rotation steps, each row followed by its count of steps:
The counts run from 0 to 214.
[ 40   1 -36  14 -17   6 -23 -34 -25  29  24   5   1  14 -33  24  -2  19
  30  -1   7  -2  -2 -11 -18 -27  -9  -1  21  -1 -23  -5  18  40 -23  19
 -22  -7   9 -20 -37  -9  -2   7  -3  44  -7  19 -11  40   6  -7  -8 -24
  12 -39 -40  -9   3  19  18 -18  37  15  -3  32  -3] => 48
[ 17 -10 -31   6  -5  14 -16 -40 -39  43  25  26  17  23 -27   9 -54   4
  39   6  18  -1   8 -11 -14  22   0  29  32 -21 -23   1  15  28 -22  24
 -10  -9  -2   5 -19 -12  -8  13  -8  37  11  11  -2  30  41 -21  10 -13
  -9 -17 -28   4   5  18   9 -11  36   4  26  25 -11] => 205
[  7  -1 -21  29  -3   1 -11 -45 -19  33  11  -3   5   5 -34  14   1  13
  42   7   9  11  17   2  -1 -37 -14  18  33 -26 -51 -22  18  41 -36  11
 -28 -22   8 -23 -27   5   0  -3 -21  24 -11   4 -12  36 -12  -5  -6  -2
 -16 -20 -33 -31 -11  29  -4 -13  50  -4  13   8   0] => 169
[ -1  15 -30  13 -21  13 -33  -6  -6  11  24  -1  18 -13 -23   7 -25  25
  26  21  14  10 -11   3  13 -22 -37   8  25  -7 -22  -7  48  39 -17  12
  -1   2   1  -9 -51   1 -32  -5  -1   9 -25   5 -18  30  -3  -7  -5 -36
 -28 -25 -58 -13 -18  15  11  -9  34  11   7   2 -24] => 157
[ 27  -8 -23   0   2   7 -12 -44 -22  26  -9  24 -12  31 -38  15 -30  12
  38  12  13  -8   0 -20   3  -1  -1  14  15 -37 -58   1  14  17 -23  34
 -17  -9  -5  -5  -7 -14   4   3  13  22  13   5   4  15  26  -2  11 -17
   4 -41 -24 -12  35  -1   4 -20  42 -22   1  29 -17] => 200
[ -2  10 -22  -4  -9  -8   4 -31 -11   2  41  10  30  -5 -38  -2 -12  14
  37   2  30   0  -4  -3  29 -20 -21 -13  27 -20 -43 -11  23  32 -32  11
 -14  -6  10 -11 -52  -9 -30  18   1   9 -22   4   7  37  -9  15 -11 -22
   1  -9 -44 -12  -6   4   6 -17  44  -4 -24  10 -13] => 16
[  5  -4  -3  -6   9 -21   0 -50 -29  30  16  16   9  14 -25  14 -19  11
  44  20  28 -10   2 -17   9  -3  -8   2  24 -21 -40 -15   7   8 -25  19
 -26  -7  -6 -18 -19 -26   5  -6  -4  11   3   1  16  32  29  10   1 -26
  20 -43   1 -17  32  17   0 -31  52 -21 -10  36 -16] => 113
[-17  -3  -9  17  -2  -8  -3 -39 -25  31  38  -1  35   6 -13   3 -43   3
  47   6  31  -7   8   9  18  -5 -23   8  42  -9 -39 -22  19  24 -35   9
 -23  -7   9  -8 -29 -25 -12 -11 -21   4 -13  -8  -9  38  31   2  -5 -11
 -15 -19 -17  -5  -6  19   6 -10  52 -15  -2   8 -17] => 10
[ 28 -11 -20  10   4   4  -4 -49 -24  26  -4  24 -12  33 -35  15 -33  13
  41   8  14  -8   6 -19  -2  -2  -4  11  19 -33 -52   0   6  20 -25  30
 -20  -8  -5  -1 -11 -23  13  -1   4  20  12  11   4  27  31  -3   7 -12
   9 -36 -23 -16  31   7   3 -17  44 -24   0  24 -10] => 201
[ 13  -3 -13  13  -8   1  -5 -42 -45  50  19   6   4   2 -19  22 -29  12
  41  33  13  17  14  -1 -13 -11 -17  21   7  -8 -22 -19  26  23 -30   8
 -25 -11 -11 -11 -14  -7  -1  -9 -31  39   5  10   9  27  13  -6  -5  -8
  -2 -35 -23 -17  17  22   7 -30  39   0  23  25 -11] => 187
[-15  11 -27 -11  -4 -12   0 -15 -12  13  36  18  36 -18 -35  -7 -32  26
  47  27  32   2  -2 -17  27   1 -40  -3  24 -32 -34 -12  29  22 -19  18
  -5   1  -4 -20 -43   3 -22   0   2 -14 -14  -9  -1  17   5  15   8 -35
  -6 -15 -33  -4  -1  13  -1  -8  48  -2  -8   9  -6] => 19
[ 31  -2 -29   8 -14  10 -35 -29 -22  31  19  10  -9  15 -36  26   6  15
  29  -6   3  -2  -1 -11 -23 -26   2  11  27  -1 -32  -9  21  29 -18  23
 -23  -3  11 -21 -36  -9  -2   8   3  35 -11  16 -15  41  10  -7  -7 -29
   1 -41 -35  -6  -3  22  21 -22  41   3   3  37  -5] => 47
[  9   8 -25  10 -13   3 -20 -17   8  -9   0   0   3   1 -36  10  -9  34
  31  15  14   4 -11  -7  19 -39 -31  -4  17 -23 -51  -1  35  38 -19  21
  -4  -7   5 -10 -45  -3 -14 -10  13   0 -18   1 -11  26 -15   4 -10 -27
 -18 -34 -54 -27   3   1   4 -12  43  -9  -9   2 -20] => 160
[-11  13 -23  -5  -4 -18  11 -22 -12   9  44  13  41 -17 -39  -6 -33  25
  47  26  38  -5  -7 -16  26  -8 -41 -13  20 -26 -36 -11  27  30 -24  11
  -4   2  -1 -14 -48   1 -24   2  -2  -9 -17  -7   3  25  -3  17  -2 -28
   2 -17 -37 -10  -1  14   0  -7  50   2 -13   9  -3] => 18
[ 22  -6 -22 -16   2   8 -19 -36 -19  22 -14  33 -13  23 -36  12 -32  16
  34  14  13  -9  -3 -21  -3   6  -3  15  18 -42 -49   4  23  20 -15  44
 -12 -11 -11  -3 -15  -7  -1   3  23  13  10   6   4  14  24  -6  16 -25
  -7 -40 -27  -6  32  -4   4 -25  44 -16   7  29 -22] => 199
[-16   4 -16  -3  -1   0  -4 -32 -18  19   4  24  24  -6 -35   2 -54  20
  48  32  24  10  10  -7  24   9 -28  16  16 -50 -50  -8  30  24 -24  26
   1  -4 -17  -2 -17   4 -15  -9  -3  -8  -2  -9   4   4  10   7  15 -17
 -24 -22 -31 -15  18   4 -10  -9  44 -17  11   0 -21] => 92
[ 18   2 -25  13  -6   7  -1 -34  -4 -11 -10  -3   1  22 -23  16 -17  38
  27  25  10   9 -13  -7  21 -29 -28   4  10 -25 -44  16  33  35  -8  12
  -8  -7  -2   2 -37 -18  -2  -7  11   9   5  16   5  30  -4 -22 -10 -33
 -14 -42 -61 -44  17   9  -2 -20  28  -8  11  -5 -32] => 72
[ 22  -1 -23   3  -9  13 -13 -23  -8 -19  -2   4   1  22 -28  14 -17  31
  20  20  14  12 -21  -8  16 -24 -18   6  14 -25 -43  16  37  35  -8  13
  -6 -12  -7   5 -41 -15 -14   4  13  11  -1  22   4  32  -2 -26  -6 -35
 -21 -39 -64 -39   8   7  -2 -23  27  -3  16  -4 -38] => 71
[ 27 -16 -28  24  -3  21 -20 -39 -23  13  -4  -1  -4  36 -23  15  -3  14
  28   1   5  12   0 -11 -15 -20  -3  28  36 -22 -41   7  17  35 -10  17
 -19 -16   4  -9 -25 -11   4   7  -2  25   2  21 -14  46  20 -28  -2 -16
 -15 -30 -35 -25  -9  33  -5  -7  35  -3  27  14 -17] => 63
[ -1  -3 -18  25  -1   6  -7 -27 -12  12 -10  -2  10   9 -11  14 -53  29
  43  43  17  16  -4  -6  12  -9 -42  18  11 -30 -37   2  40  30  -9  15
  -3  -7 -14   0 -19 -22   2 -34 -10  -7   3  -2  -4  12  18 -22   1 -30
 -22 -42 -39 -31  17  14 -10  -8  33 -17  24 -11 -25] => 75
[ 15  -7 -32  11   2  11  -4 -45 -42  47  25  20  15  21 -25   8 -59   2
  45  13  18   1   7 -15 -12  13 -11  22  26 -21 -23   1  14  29 -22  22
 -16  -5  -2   1 -15 -15  -5   3 -11  32  13  11  -1  23  39 -13   9 -11
  -1 -20 -23   0  15  21   5 -10  37   3  17  21  -7] => 204
[ 21  12 -33  -2  -8  -1   6 -32 -28  29  16  23   6   0 -36  20 -52  31
  42  33  20   6  -4 -20   8  -5 -32  -6 -10 -19 -25   4  31  26 -17  14
  -3   2 -15   2 -26 -11  -7  -7  -1  26   9  13  24   5   4  -6   2 -32
   7 -38 -43 -11  37  -3   8 -27  29   0  -2  22 -10] => 195
[ 12   0 -23  19  -3   5   2 -29 -10  -8  -3  -4   5  15 -19  16 -29  37
  33  28  18  11  -7 -14  23 -23 -37   0   6 -28 -46  12  28  34 -10   9
  -5  -5  -7   4 -31 -23   3 -18   1   3   3   8  12  22  -1 -22  -7 -29
  -7 -43 -51 -45  21  10  -8 -13  30  -9  11  -8 -27] => 73
[-16  -1 -11  13  -9   1 -13 -30 -22  29  45   6  33  -1 -19   1 -47  -3
  40   7  30  -3   5  13  11   5 -20  16  44 -11 -30 -24  27  23 -33  12
 -17  -6   7  -9 -30 -13 -20   0 -20   9 -19  -5 -14  39  29   9  -4 -12
 -19  -8 -21   0 -12  20  10 -13  47  -7   1  12 -17] => 11
[-21  10 -17 -25  -1 -12 -10 -14  -9  12  27  23  30 -16 -38  -9 -27  24
  42  32  27  -1  -8 -18  25   3 -36   8  29 -40 -32 -13  30  23 -18  26
  -3  -1 -10 -27 -41   7 -19   2  13 -16 -18 -10  -5  15   6  20  14 -36
 -12 -22 -28  -6  -1  15  -7  -7  56  -3  -5  12  -6] => 20
[  1  11 -22 -21  -9 -10 -25  -9 -23  20  26  20  12 -17 -29  11  -9  33
  31  44  15   5 -16 -28   7  -8 -28   5  11 -14  -8 -11  37  18  -6  17
  -4   8 -14 -34 -45   8 -17   3   6   2 -20  -3   2  17   4   5  10 -56
   2 -48 -37  -8   6  22   4 -25  46  11   5  30 -17] => 36
[ 14   3 -17 -13  -1 -14 -29 -27 -14   7   0  16  -8   1 -36  17  10  29
  33  28  11  -9 -10 -27   5 -26 -15   2  19 -22 -33  -4  27  17 -13  25
 -16   0  -8 -36 -34  -8   5  -2  16  -1 -14  -4  -7  22   8   6   7 -49
  12 -59 -22 -22  24  16   1 -25  54 -14 -13  36 -14] => 39
[-12  -3  -1   1   1  -5 -21 -33  -8  -1   7  10  12  21 -15   3 -26   9
  31   5  26 -14  -9   1  31  -2 -15  11  45 -35 -64  -9  24  12 -23  27
 -14 -10   0  -6 -31 -27 -10   0   8 -12 -12  -8 -11  34  34   4   1 -21
 -18 -33 -16 -15   9   5  -2 -15  55 -40  -4   8 -44] => 6
[ 33   9 -19 -11 -16   9 -17 -36 -31  23  18  20  -7   7 -39  17 -17  21
  25  19  10   9 -10  -8   8 -13  -2   2  -1 -13 -32  -4  31  24 -25  21
 -13 -12 -11   4 -36  -3 -20  20   3  43   2  20  16  27  -5  -2  -3 -26
  -2 -32 -49 -19  22  -5  16 -49  24   3   5  27 -23] => 192
[ 14  -1 -32   2  -8  23 -23 -13 -17   2  10   5  11   7 -22   5 -29  25
  16  30  11  23 -13  -3   4  -6 -18  18  18 -22 -24  14  41  33  -4  14
   0  -3  -9   5 -47  -3 -19   9   1  18  -1  19   0  29   4 -31  -1 -36
 -29 -26 -66 -27  -5  20   0 -17  24  14  34   0 -34] => 69
[  7   6 -15  -3 -18  15 -20 -25 -16   9  14  12  13   5 -34   4 -40  16
  22   9  13  10  -4  11  26  -8 -15  10  17 -27 -50  -2  44  30 -36  18
  -7 -13  -7  16 -36  -3 -34  16  -1  26  -5  16   2  29  -5  -6  -3 -17
 -37 -12 -63 -13   2 -10  11 -32  30  -4  10   4 -35] => 86
